In the data rows, 128 means zero.
Here are some points, one per row:
[100 107  94  68 105 169 113 121 124  95 100 164 144 126 121 142 123 136
 141 151  84 151 109  76]
[109  91 149  96 102 164 119 151 145 105 109  95 141 138 133 111 116 136
 179 132 111 111 142  97]
[ 70 135 112  61 130 152  85 178 104 152  99  63  75 120 151 142  81 143
 158  93  81 165 137 165]
[167 169 125 126 191 106 134 116 155 216 163  98 105 186 142 161 131  97
 192 187 108 136 152 121]
[106 104  99 127 145 136  75  68 124  93 102 130 131 151 114 121 173 115
 148 160  69 145 125  76]
[170 147 180 129 183  44 137 143 162 184 141 146  70 123 163 114 169 159
 155 138 160 138 164 178]
[ 97 132 102 187 136 130 131  84 129 113 113 145  96 150 146 160 134 139
 123 169  99 103 196 131]
[152  35 134  60  94 123 138 150 228  97  77 106 120  97 145  93 128 131
 168 182 123 125 168 184]
[116  97  93  99  94 117 186 173 156 127 159 181  83 104 126 132 120 135
 157 159 110 113 152 139]
[162 187 183 180 146 114 151 161 112 197 155  77  82 166 108 142 139 131
 117 126 120 126 102 153]
[125  87 136 165 103 152 153  90 101 111 139 126 150 132 174 150  94 201
 173 129 131  97 110 100]
[119  85 133  63 145 123  85  91 108 166  58  89 106 143 202 176  99 165
 198 145  31 144 107 110]
[158  84  68 137 136 179 113 158  89 177 117 104 146  78 122 150 109 162
  97  75  66 114  88  87]
[125  69 170 104  92 103 182 125 201 141 102 161  75  99 129 134 185 133
 115 182 129 122 202 138]
[151 165  96 174  36 142 214 183 135 150 132 218 134  46  93 117 163 132
  27 116 133 134 164 137]
[151 132 135  94  93  94 142 158 167 141 127 153 113  83 128 113 153 124
 123 159 129 155 155 129]
[ 64 142 170 132 117  95  41  72 108 159  98  77 140 208 193 135  89 108
 133 148  51 189 141  92]
[142 168  98 131 143 115 145 100  73 164 176 151 172 161 125 144 143 117
 190 139 143 147 117 119]
[139  85  95 111 174 128 108 171  78 158 148 107 149 131 174 161 122 166
 147 125  90 127  89 128]
[113 145 146 162 127  76 120 106 102  75 111 191 139 152 111 103 149  63
  81  96 185 152 145 121]
[146  82  91 122 143 149 139 132 155 135  94 109 113 121 103 124 151 161
 120 157 115 129 121 171]
[ 90 184 133  59 136 114 108 152 155 204 176  83 110 164  78 139 127 149
 154 139 112 134 164 147]
[116 141 154 124 110 126 106  84 156 129 137  44  88 168 109 114 108  88
 139 144  97  98 149 152]
[168 177 119  92 115 112 195 168 116 181 208 142 143 153 125 171 146  86
 151 134 109 159 122  86]
[119 118 113 121 129 174 115  81 141 104  83 101 134 141 115 132 146 123
 175 174 149 145 158 192]
[156 143 131 116 142 177  83 112 169  99 119 110  84 121 119 108 103 102
 123 132 154 180 139 152]
[115 134  62 181 106 149 171 158  49 145 175 118 220  51 119 158 116  85
  97  78 143  95 136 127]
[163 145 152 115 132 147 156 187 130 127 179 128 104 107  93  86 114 106
 113 105 175 126 107 171]
[126 137 186  94 114 148 141 147 126 151  82 144  51 121 147 129 124 150
 100 128  95 173 130 137]
[ 73  93 153 120 120 175 124 126 167  35  93 141 187 110 185 156 145 140
 145 135  78 130 132  74]
[122 101 123 115 151 119 132  93 103 140 115 113 119 138 122 135 147 137
 165 154 105 146 111 103]
[ 92 158 129 123 168 117 122 157 140 144  96  96 139 158 190 145 149 106
 152 157  93 172 132 112]
[150 163 144 122 102  95 120 146 121 129 123 146  88  79  88 109 135 135
 137 126  89 169 114 131]
[113 169 155  49 133 129  58 107 123 101 101 121 103 135 116 107  96  57
  98 127 129 131  85 122]
[117 138  89 186  76 122 101 141 132 121 143 192 148 109 101 106 162 118
  63 117 130 154 148 152]
[170 160 142 191  86 112 220 122 114 144 153 120  97 109  85 153 111 170
 139 171 197  82 194 149]
[118 165 101 131  90 166 114 139 115  95 143 116 165  70  90 118 114  99
  54  75 128 131 121 126]
[ 99 109 147 126  80 112 105 119 129 118  74 170 107 131 189 169 106 126
  85 125  68 133 113  61]
[144 122 107 159  88 203  87 150  65  56  89 104 195 132 142 130  77 148
  85  73 123 125 105  77]
[151  61 133  99 157 187  70 113 121  98 112  91 145 116 100 156  85  98
 132  92 138 116  91  89]
[117 145 161 151  77  83 132 117 142 121 190 159 127 141  75 152 172 129
 163 163 139  93 141 103]
[136  98 144 175 123 149 120  59 117 138 114 116 144 143 144 182  98 150
 147 135 122  92 127  80]
[132  88 183 108 167 132 134 121 118  68 127 149 123 104 133 112 148 127
 145 125 209 128  85  81]
[174 179 174 142  95 161 136 135 148 118 173 152 128 107  63 140 133 101
 131 144 144 138 121 143]
[128 145 155 114 120 127  94 159 143 124 134 125 122 140 118  94 107 110
 108 151 137 134 152 173]
[128 122 160 150 113 161 112 102 132 107 139 123 105 147 151 132 134 152
 112 103  99 104 104 142]
[128 134 170 120 158 131  84 104 151  68 103 126  69 183 153  51 133 115
 103  92 149 126 162 138]
[171 201 117 163  83 146 153 128 105 175 170 151  97  97  84 128 123  77
  84 119 168 158 123 114]
[142 109 177  54 184 140 102 122 140 141 153  38  73 169 181 144 134 170
 214 125 114 111  70 122]
[148  61 152 108 158 117 122 123 142  78  93 141 112 141 162 142 146 169
 148 139 116 152 102 124]
[136 155  67 173  80 130 132  74 116 126 110 150 163  86 108 193 136  84
 122 133 114 137 156 157]
[157 111 141 107 104 105 218 177 127 179 146 147 131  75 132 169 133 170
 159 102 111 118 131 148]
[129 146 118  83 166  89 163 160 145 143 214 108 117 105 116 136 136 109
 147 175 139 104 136 155]
[ 95 131  73  72 146 139  57 111 115 107 132 104 112 154 121 123 111 164
 139 143  78 130  99 132]
[ 92 142 114  91 154 124  98 145 151  85  67 124 180 137 105 135 113 156
 119 144 119 130 101  83]
[ 73 109 155  54 167 133  50  71  85 200  54  71 105 210 187 167  78 161
 123 125  71  95 110 106]
[114 107 137 108 131 154 133 101 135  84 158 116 117 147 155 107 138  92
 176 139 127 106 109 150]
[154 131 162 154 132  71 141 165 172 119 183 135 146 129 121  61 152 107
 128 142 191  70 141 112]
[ 69 147  82 126 110  90  90 146  52 109 158 146 123 157 131 117 124 161
 107  90 104 160  83 133]
[ 92 130 123 124  54 113  63 118  84 103 162 142 159  95 119  88 167  92
 116 105 133 111 149 155]
[121  99 107 148 164 176 115 135 116  89 157 150 102 115  95 114  93  76
 101 113 153 102 139 194]
[ 59 103  82 119 146 158  93 156  98 127  91 117 162 152 192 184  76 128
 162 109  57 146  86  85]
[133  58 154 174 128 164 162  84 150 121 142 108 149 123 128 171 103 146
 169 170 139  96 116 150]
[159 191 164  98 136  75 140 100 153 129  64 191 165 129  96  98 153 122
 124 173 167 161 134  23]
[136 117 157 209 129 162 195  73 124 118 157 147 117 154 159 114 213  91
 165 141 106 104 181 152]
[137  81  82  83 143 241  56 154 110  85 115  97 159 100 131 145  59 157
 137 105 103 138  89 131]
[101 108 128 154 120 131 140 140 176 120 142 152 108 127  75 127 123 131
 139 139 147 102 116 103]
[181  98 124 167  77 167 130 132 174 147 138 109 113  74  78 123 125 121
 105 105 165  98 126 236]
[123 107 156 147 140 101 157  96 166 123 105 140  43 176 198 167 101 170
 142 121 106  91 149  86]
[146 125  87 147 116 145 130 142 101 154 109  75 145 110 126 129  85 107
  69 106 122 103 125 155]
[127 138 173 122 226  87 131 118 148 146 125 155  75 156 159  95 143 155
 148 125 165 146 130 113]
[141 139 138  87 137 118 138 160 156 181 130 116 137  99 108 147 147 134
 132 123 132 138  94 155]
[178  82 156 137 144 136  89  97 121 166 140  93  84 109 118 118 106 152
 107 114 133  96 125 126]
[ 98 113 161 117 103 177 127 152 155 120 108 104 132 135 202  98 155 117
 103 168  84 109 176 132]
[126 112 120 120 168 109 130 101 128 121  76 117 151 144 175 130 131 147
  78 142 136 153 134 121]
[ 99 127  58 168 109 192 103 138  47  98 108  92 218 137 160 149  95 124
 120 104  93 129 105 113]
[132 119 132 127 123 149 144 123 101 150 104 152 204 104 103 148 117 117
  91 125 183 118  93 120]
[101 161 112  79 137  78 105 131 112 153  85  79 136 162 132 145 111 173
 111 116  94 149 144  84]
[ 67 100 104 150 102 141 123 145  88 100 170 158 133 108 179 139 148 177
 109  69 133 155 130 118]
[131 147 154 123 149  71 159 127 204 135 109 140 104 130 142 123 140 128
 198 161 131 104 161 155]
[164 116 146 127 112 169 149 166 137 133 132 140 122 120  85 132 119 126
  91 133 117 130 110 140]
[123 192 112 180 132 141  92  98  81 102 148 124 141 153 130 116 118  73
  61  95 173 149  91  85]
[130 177 122 102  95 158 160 146 138 128 147 138 144 102  93 112 116 135
 153 154 119 173 100 120]
[191 162 106 197  48 147 184 129 134 151 164 156 141 104  56 155 158 117
 122 143 124 124 159 131]
[ 98  97 168 116 130  64 113 148 135 126  98 115 128 157 174 131 136 171
 121  82  97 128 122 112]
[137  95 106 199  82 129 163 129  86 107 143 148 149 116 142 135 140  63
 117 133 129  80 163 149]
[222 100 171 106 144 118 120 130 120 126 118 114 131 128 113  92 145 156
  71  97 160  95 123 157]
[166 145 108 157 134 139 124 121  80 131  95 155 171 136 127 130 139  86
  98 116 123 141 153  95]
[170  97 174 202  93 137 172 124 131 159 107 167  81 123 131 112 117 114
  49  58 168 145 133 122]
[ 81 116 134 163 114 108  95  88 104 152  99 151 120 187 176 188 106 160
 136 151  72 158 130  96]
[152 127 160  98 158 150 145 139 152 110 148 109  53 148 154 121  99 164
 181 142 138 130 119 158]
[ 94 128 129 118  93 117 103 127 127  98 138 121 168 111 125 127 163 119
 122 141 127 143 150 113]
[114 101 157 108 130  80  57  82 148 102 152 112  92 185 133 117 117 140
 143 135 126  99 119 115]
[195 139  91 157  83 169 187 126 149 165 156 170 109  57 109 143 120  98
 110 105 187 150 142 146]
[133  79 159  92 151 124 149 126 160 167 104  76 125 139 181 166 109 159
 135 141  67 115 186  97]
[166 134 150 116 157  34 131 139 116 159 121 169  94 126 156 103 123 156
 140 137 135 131 117 128]
[186 133 170  93 188  84 135 129 176 206 141 143  88 123  77 138 144 184
 113 115 147 172  50 138]
[ 96 101 149 106 137 150 130  88 179 134 129  23  94 158 159 126 161 113
 167 188  69  99 217 162]
[172 124 192 173 131 143 151 146 159 152 160  89 113 146 132 135 137 125
  96 146 174 114 167 208]
[172  97 144 182 111  92 131 108 153 102 106 184 141 137  96 127 148 131
 146 137 199 130 116 117]
[134 136  77 244  44 179 136 186  62  95 143 125 167  70 114  69 137 118
  31  27 172 102 143 159]
[109 140  79 173  83 106 198 137 128 140 178 165 140  80 156 117 171 128
  69 113 132  77 173  97]
[140 163  99 188  71 150 143  89  76 126 156 156 143 101 128 147 127 102
 100 123 137 131 181 133]
[110  98  77 143 110 116 123 122 112 137 126 132 128  94 122 122 104 164
 100 108 135 113 161 128]
[177  85  80 150 151 166 168 165  88 129 127 161 119  30 133 130 115 151
 117  43 159 173  56 132]
[116 132 106 110 138 167  91 115 137 144 123 106 136 113 122 125  87 128
  99 110  99 145  45 134]
[ 66 151  88  82  85 142 136 154 129 133 115 139 131 109 136 133 119 155
 150 138  96 181 128 118]
[107 136  95 137  73 130 168  89 151  91 107  94 125 133 128 149 143 124
 179 161 102 149 189 113]
[108 172 145 159 128  87 137 120 116 104 185 146 133 159 127  76 178 103
 128 132 159  90 168 169]
[141 119 187 134 144 115  63  96 157  75 126 139  64 168 111  75 174 138
 126 114 145 115 177 156]
[117 163 131  72 150  90 105 102 183  87 100 156  97 147 144  96 199  82
 151 185 100 125 129 128]
[ 90 124  97 123 132 132 143  98 142 127 112 112 132 147 161 154 112 138
 183 127  79 143 144 118]
[146 167 102 139 141 110 156 174 118 103 150 172 132 103  97 128 127 126
 106 114 166 176 115 148]
[123 115 130 125 165 185  66 107 108  78 102  97 122 143  96 104 132  87
 152  81 125 135 142 179]
[164 174 156 112 198  76  84 149  98 183 153 128  91 116 106  80 125 150
 137 133 166 171 112 155]
[131 189 119 142  95 117 175 127 134 162 128 194 113 115  66 121 141  94
  94 148 164 138 166  98]
[138  94 103 110 156 166 106 120 162  97  90  49 135 167 130 126  98 117
 164 157  74  94 113  91]
[106 134 142 118  96  88  97 166 121 137 137 155 180 115 162 150 139 149
 113 121  93 161 119  89]
[109 148 167 154  88 139 145 132  98  74 192 125 129 118 153  99 158  93
 111 122 163  73 167 142]
[112 121 114 123  94 160 143 115 103 134 117 134 155 126 144 137 107 151
 127  99  79 118 151  84]
[ 96 144  99 112 149 140 151 169  88 185 185  52 116 153 131 180  43 142
 112  99 126  60 106 133]
[ 69 143 105 168 127 134 141 161 119 114 115 157 108 170 152 108 142  95
 159 142 133 109 159 164]
[ 68 134 113 146 160 108 138 150 154  98  95 146 141 163 130  94 151 150
 134 128 131 123 150 102]
[ 80 130 153 132 161 123 132 118 115 119 197  99  73 195 116 113 168 130
 120 139 147  68 131 138]
[110 117  95 127 122  83 195 141  88 131  82 150 171  76 150 144 148 130
 221 137  89 115 110 132]
[161 106  91 189 163 164 195 145 122 147 135 163 182  95 137 103 169 126
  84 126 139 163 103  91]
[144  89 146 136  98 168 149 112 137 122 134 180 101  76  92 103 104 125
  61 111 167 118 122 173]
[145 139 154 132 173 135  88  75 129 151  72 103 147 145 172 165 101 122
 132 122  95 194  80 100]
[132 116  77 151 108 131  97 129  58  96 139 109 189 105 129 135 121 134
 115  62  96 115  72 120]
[114 117 152 112 127 105 135 183 194  66 127 112  84 114 135 110 124 143
 140 138 183 117 109 181]
[112 146 134 135 109 104 136 100 162 106 140 118  79 160 124 117 147  79
  99 159 140 152 221 146]
[115  66 155 126 223 117  94 145  75 116  94  84 100 215 168  95 102 106
 129  82 149 111 105 156]
Along one direction, these points spread out more than along any other. How far along it is each point below, from 0 to 99? 50 is the average, and the first point above lies past it.
[136 140 154 140 160 128 128 112 115 116 165 150 127 143 169 152  94 134
 138 114 101 148 144 142] 55
[ 58 134 113 116 135 146 148 107 117 158 117  94 112 151 211 142  92 160
 168 147 120 108  99 147] 69
[187 169 100 141 132 135 117 112 116 158 152 107 167 142  54 103 118  56
 146 164 123 122 123 168] 39
[129 105 172 114 124 109  93  58 141 121 150 136 102 205 136 124 157 114
 177 181 120 125 183 111] 65
[104 109 140 122 132 133 126 154 126 120 147 126 115 120 123 125  93 133
  88 118 138  81 135 184] 45
[170 179 184 108 186  38 150  93 189 197 129 109  87 167 134 129 173 128
 145 164 155 189 120 123] 59
[ 76 100 173 135  92 119 121 138 135 138 104 123 139 168 141 146  86 126
 119 125 139 138 153 109] 57
[129  85 132  81 143 106 102 117 147 141 116 109  89 160 168 152 132 150
 122 129 111 118 134 111] 69
[151 115 100 102 182 117 111 153  59 175 132 107 255 100 102 128 133 168
 121 109 124 101  50  65] 52
[ 78  87 129  83 137 119 126 152 140 142  86 113  71 153 178 140 103 187
 135 109 118  99 108 126] 71
[143 122 183 149 110 130 115 139 155  89 113 176 169  82 104 121 156 134
 126 124 135 114 145 101] 39
[127 129 156 149 144 139 120 128 162  66 111 154 139 142 158  86 129  84
  82 130 146 161 162  93] 46
[197  87 124 160  64 154 210 188 139 166 151 155 109  23  82 167 114 111
 119  65 183 130  93 165] 14
[100 143 155  66  95 145 156 129 196  83  90 106  77 176 127 118 121 146
 151 160  68 162 171 122] 68
[ 89  92 108 124  96 152 142  81 154 115 106 126 111 148 190 143  87 138
 102 121  76 109 163 149] 61
[ 27 180 130  97 120  86 144 113 143 111 132  93  96 151 119 110 113 128
 175 175 142  90 169 209] 58
[150 121  76 187  60 166 151 124  99 103 121 131 153  93 122 167 104 151
 101 105 113 134 135 134] 34
[137 132 154 119 151 167 121 130 137 124 113 137 122 136 124 152 108 149
 140 142 141 136 112 190] 54
[112 103 174  88 190  91  88 153 118 151  98 126 109 141 140 136  95 129
 118  60 119 176  87 123] 67
[162 109 155 128 172  70 162 124 167 173 157 192 112 101 133 119 155 169
 169 154 157  97 116 115] 46
[145 146 119  76  94 125 134 169 110 153  64 159 131  83 111 106 107 113
  87 104 159 190 131 145] 39
[ 73 133 137 111 158 111  89 153 172 131 104  99 121 174 100 121 105 155
 149 104 134 144 130 136] 65
[146 107 170 136 127 169  82 107 125  59 102 148 161 177 199 111 127 119
 146 121 142 160 122 113] 61
[127  60 116 100 129 156  84  71 176 104  76 157 151 134 139 150 113 129
 159 149  92  91 116  84] 69
[102 135  94  70 131 126 131 178 107 134 140 117 165 154  98  63 159 179
 138 134  98 142 114 160] 54
[155 165 167  68 171 122  63 126 118 152 114  59  98 162 144 156 105 108
 180 119 118 177 121 165] 74
[151 180 123 112  98 148 128 144 114 139 114 104 182  91  67 155 116 110
  83 140 162  98 145 141] 34
[132  82 138 145 153 160 107  97 130 138 176 160 166 152 159 152 130  95
 166 111 133 111 134 148] 52
[104 119  88 111  74 170  99 100  71 115 149  77 124 108 124 174 117 135
 106  66  96 106 136 111] 52
[129 110  83 188 151 201  95 128  45  90 185  74 156 157 149 100  83 133
  42  40 136 107 113 113] 43
[115 161 108  79 150  92 158 138 123 130  70 137 125 156 153 120 179 142
 146 158 137 198  96 111] 60
[140  36 175 101 118 182  93 108 162  70  96 154 153  75 151 110 138 118
 141 128 145 113 145 131] 53
[ 90 185 132 151 141 123 138 103  79  77 181 103 184 172 135 168 137  88
 120 119 164 101 137  98] 46
[128 165 172 142 211  58 115  84 121 106 134 123 111 137 119  83 157 110
 144 151 188 143 113 116] 52
[170 168  58 157  95 153  82 140  94 114 125 120 187  98  64 125 119  85
 109 149 187 138 145 157] 28
[136 130  73 189 119 105 156 130  88  92 157 204 140 108 144 144 130 127
  73 119 157 145 123  93] 28
[166 204 125 137  82 124 128 144  99 202 164 164  89  44  85 123 143 118
  92 105 158 182 126 178] 21
[142  98 148  67 159 169  73 138 155 159  55  81  82 156  81 110 105 146
 121 113  79 217 105 143] 73
[121  97  58 131 116 111 116  80 162 111  91 195 150  98  97 129 126 106
 107 124 141 118 159 119] 40
[111 137  98 103 100 185 130 111 132 107 181 147 131 158 121 156 125  81
 141 163 113 112 115 127] 49
[126 133 165 143 123 125 195 144 130 156 173 105 127 125  91 114 148 100
 180 120 164 104 146 206] 36
[138 153 119 190 144 135  88 109  83 117 180 154 115 193 110 102 142 148
 104 111 132 130 124 144] 43
[135 109 115 120  96 135 124 108 157 152  32 144 157 129 127  97 133 148
 113 163  96 144 144 102] 56
[153 139 149 138 136 104 193 112 159 174 128 134 165 136 165 145 145 132
 133 185  85 107 154 125] 51
[181 144  80 142 121 105 112 151 139 139 152 113 184  42  59 117 159 123
  80 126 175  93 123 150] 23
[181  87 102 119 111 200  91 127  92 108 134 132 127  85  87 133  66 139
 102  76 139 142  99 150] 41
[115 158  81 117 151  93  97 120 148  99 138 189 151 127 103 116 153 134
 142 143 128 154  95 125] 48
[136 124 165 118  93 125 151 152 160 126 144 128 103  78  99 138 130 138
 128 153 130 136 106 181] 41
[ 87  69 146 136 151 108 165 104 185 126 180  86 119 126 109 102 120 136
 182 177 122  68 119 179] 56
[121  89 151 169 140 134 156 141 109 131 167 135 152 163 153 159 143 134
 158 111 132 115 161 121] 49
[151 151 107 127  81 166 172 101  85 146 136 105 148  82  95 150 108 136
 137 134 153  81 123  84] 38
[101 141 115 117 121  96 133 149 113 144 130 147 132 130 179 156 112 145
 167 132 105 123 117  88] 59
[ 55 103  94 105  97  77 114 144 104  93 167 148 154 141 180 144 160 153
 170 152  87 101  94 152] 60
[156  80 181 125 141 164  97  86 130 176 114 140 158 173 150 127 148 124
 104 133 125 150 155  65] 59
[152  93 164  96 137 149 124 128 185 115 183 108 132  93  97 142 168  96
 136 193 138  62 149  95] 48
[145 143 138 103 118 147 150 119 142 176 133 139 145 123 139 142 115 134
 177 146 153 154  69 125] 52
[116 141 174  75 171 107 108  76 177 144 115  91  60 185 146 104 123 128
 211 181 149 158 145 176] 75
[162 125 127 151 179 153 142 122 124 166 156 133 136  89  81 139 135  89
 117 106 193 118 136 181] 31
[145 125 110 109  64 210  96 125 165  79 101 132 162  92 125 138 112  91
  86 124  77 170 202 121] 45
[174 156 160 179 115 107 169 128 133 165 119 158 148  93 120 138 155 103
 113 154 129 141 132 122] 33
[141 105 104 205  78 136 151 133 138 129 153 117 123  99  93 143 107 137
  84  73 132  91 128 177] 28
[144 146 123 106 115 129 117 181 148  74 101 134  97 134 146 119  97  99
 110 121 125 123  89 146] 51
[108 109 128 138 122 123 178  67 173  86 127 148  96 112 189 158 162 122
 228 139 150 112 122 144] 56
[134 135 100 154 128 139 132 150 143 113 166 140 127  93 106 116 116 172
  98 105 146  82 117 154] 35
[109 132 171  97 186  78  97  91 171 108  94 107 167 168 200  98 109 157
 147 151 111 150 142  94] 77
[196 152 159  98 116 152 166 172 162 170 166 120 127  40  41 123 112 136
 152 127 172 176  38 162] 31
[153  98 130 121 135 116 142 149 176 166 135 123 110 156  77  99 146 148
 128 174 121 127 174 143] 48
[145 122 127 164  99 144 168 180 164 145 135 156  78 105 117 107 123  85
 116 105  93 161 135 126] 36
[ 94 167 148 131 111  88 178 142  80 209 128  90 135 123 161 164 114 132
 136  92  98 110 130 118] 52
[113 120 121 155 105 129 135 154 158  68 175 122 104 111 114  90 143 128
 108 152 174  35 145 175] 34
[175 143 140 124 163 160  80  98 109 168 149  55 163 184 123 124  58  76
 155 149 123  83  92 109] 65
[ 98 102 142 105 137 103 129 143 111 110 158  95 112 143  81  95 127 147
 149 153  98 124 164 156] 56
[170 151 102 176  88 153 120 117  83 150 135 120 161  96  59 133 138 116
  40 103 169  69 154 101] 22
[ 96 166 107 129 153 128 142 148 107 139 126 136 157 109 124 107 173 145
 115 135 136  98 147  60] 45
[162  52  95 137 106 160 138 144 175 145 123 109 156  79  95 161 118 180
 163 111 118  79  63 127] 49
[137 113 140 146 195 120  74 104 102 118 119 119 108 114 126 122  82 196
 117  64 167 141  91 141] 57
[164 146  69 141  90 154 106 168  86 142 141 181 193  57  73 137  95 112
  89  50 113 134  80 120] 26
[154 149  95 120  75 166 165 134 131 124  80 137 124 120 125 147 121 122
  99 130 113 112 162  91] 42
[138 113  62 203 139 152 163 134  82  84 133 147 174 106 110 124 123 119
  93 107 150 122  90  89] 31
[115 146 158  84 143  49 140 123 146 184 131 141 105 132 151 132 153 132
 155 158 120 111 125 110] 59
[120 120 201  97 152 113 107  90 148 148 114 148  58 176 140 117 113 117
  99 130 160 152 135 207] 58
[ 94 159 168  89 121  76 153 116 144 144 135 107  84 148 130 154 155 158
 170 157 144  90 128 186] 58
[156 166  73 137  81 135 145 122 103  98 146 143 118  93 112 159 167 140
  80 128 149 128 177  97] 30
[131 151  67 161 128 171 117 180  73 148  88 103 202  75  95 136 124 102
  95  86 142 135 105 151] 34
[155 141  97 174  47 165 126 105  94 121  92 161 151 109 126 174 156 101
  78 110 139 132 220 129] 29
[128 149  98 126 104 111 126 102 114 126 149 146 147 173 114 115 163 100
 136 134 138 130 165 131] 44
[101  92 169 143 136  93 132 148 186 111  88 119 135 165 146  86 162 185
 126 142 153  80 123  84] 58
[187  93  66 116 119 142 194 162 132 194  92  98 154  83 108 166  92 131
 154 111  75 144  47  98] 50
[116 164 132 102 131  71 130 122 107 170 129 111  90 126 111 169 138 158
 131 145 157 119 102  81] 54
[132 171 112 138 117 117  84 106 141 118 164  83 148 143 143 113 129 138
 159 126  68 146 118  84] 61
[ 89 177  69  66  96  91  93 180  66 146 134 135 177 147 127 128  86 117
 117  90  92 148  91 109] 55
[123 202 144 159 112 105 147 147  85 115 148 173 110  83  83  86 152 130
 100  85 167 161 131  95] 26
[100 135  95 165 104 110 177 171 162 106 141 171  73  80 114 139 116 137
 143 146 186  69 116 129] 32
[ 96 180 128  99 158  62 142 166 145 154 148 150 114 124 127 105 114 151
 113 121 108 176 114 152] 51
[122  68 187 127 123 106 137 114 151 112 137 159 173 123 152  91 178 166
 187 160  97  87 176  64] 57
[127 146 158 117 170  75 139 160 166 115 156 169 163 146 101  69 134  73
 143 165 162  65  57 129] 44
[ 67 152 134 120 190  96 120 123 125 159 137 117 130 248 147 130 171 110
 175 130 114 159 147 105] 71
[138  98  63 170  55 185 119 157  71  72 106 174 181  83 115 160 101 120
  96  45 107 138 109  88] 32
[125 117 160 106 111 139 164 125 193  77  82 135 109 141 162 140 139  98
 161 203 120 135 195 125] 58
[ 97 162  93  93 150  85  93 139 122 156 132 123 163 118 123  82 170  85
 155 166  72 130 101  87] 59
[117 149 116 110 149 123 135 100 161 115 176 162 135 168 117 131 171 115
 119 150 165 110 142 173] 44
[ 94 141 105 138 128 167 158 157  95  98  68 133 134 115 137 106 136 114
  79  96 143 190 104  85] 44
[180 121  88 184 126 180 148 111  66 139 127 126 166 133 110 197  92  77
  74 126 139 149 137 138] 35
[168 107 126 171 121 126 154 166 150 146 153 169 121  84  94  94 148 129
 111  73 148 141 112 143] 27
[116 148 165 163 155  91 135  95 150  91 178 143 123 145 103 116 144 132
 156 142 188  98 126 116] 44
[166 120  49 151 164 184 111 106  58 128 104 113 184  88 112 142 120 134
 123  90 108 151 111 108] 47
[171 149 161  67 144 100 120 124 116 177 167 134  62 109 112 147 106 128
 160 136 116 196  65 168] 56
[103 123 163  70 174 106 143 127 156 135  96 110  74 127 144 102 131 146
 194 173 106 169 133 102] 72
[114 101 118 158 105 147 200 152 126 114 135  81 176 119 135 120 129 131
 141 154 124  86 184 103] 44
[129 117 116 156 116 114 129 139  95 146 106 177 174  96 150 104 141 140
  81  90 187 128 115 136] 33
[157 129 179 139 194  86 130 118 162 127 129 127 100 158 147 109 158 141
 114 136 167 146 155 123] 53
[136 153  97  47 215  62 132 132 135 195  77 141 121 120 176 147 122 149
 154 145  83 176  55  70] 75
[ 89 173 155 139 162 101  94 130  78 147 132  89  89 204 178 117 157 174
  89 114 162 160 123 141] 61
[113 139 111 119 216  98  30  96  71  86 149  85 114 158 129  98  94 155
 123  79 118 116  90 105] 70
[ 84 153 118  96 149  99 112 175 108  98  77 126 128 158 148 123 110 136
 159 132 113 172 104 125] 66
[153 107 139 172 163  85  94 131 136 100 130 180 121 112 128 125 140 108
 144 122 147 144 127 136] 45
[124 127 133 101 195 115 168  87 127 133 129 104 103 159 140 167 124 102
 179 163 120 159 125 161] 65
[102 106 107 115 125 134 154 154 107 134 137 103 127  97 122 144 119 114
 108 116 134 100  89  87] 48
[133 101 185 142 124 143  87 106 119 133  81 165 111 152 138 117  85 113
  80 127 147 116 113 107] 53
[ 47 135 148  76 164 107  58 104 151 158 121  83 145 183 159 128 112 116
 168 151  56 128 151 113] 84
[143 166 150 123 114 164 133 124 127  78 155 106  89 144 108  80 163  90
 137 160 192 103 154 146] 40
[159 128 123 172  84 153 127 135 168 110 111 151 169  96  96  90 113 111
  64 137 136 113 137 164] 29
[ 89 173  96 154 167 116 123 127 114  97  94 111 120 167 146 140 106 119
 140 150  83 116 109 114] 63
[105 116 132 103 159 104 151 144 162 134 136 110  72 189 129  99 161 177
 172 169 123 139 130 148] 64
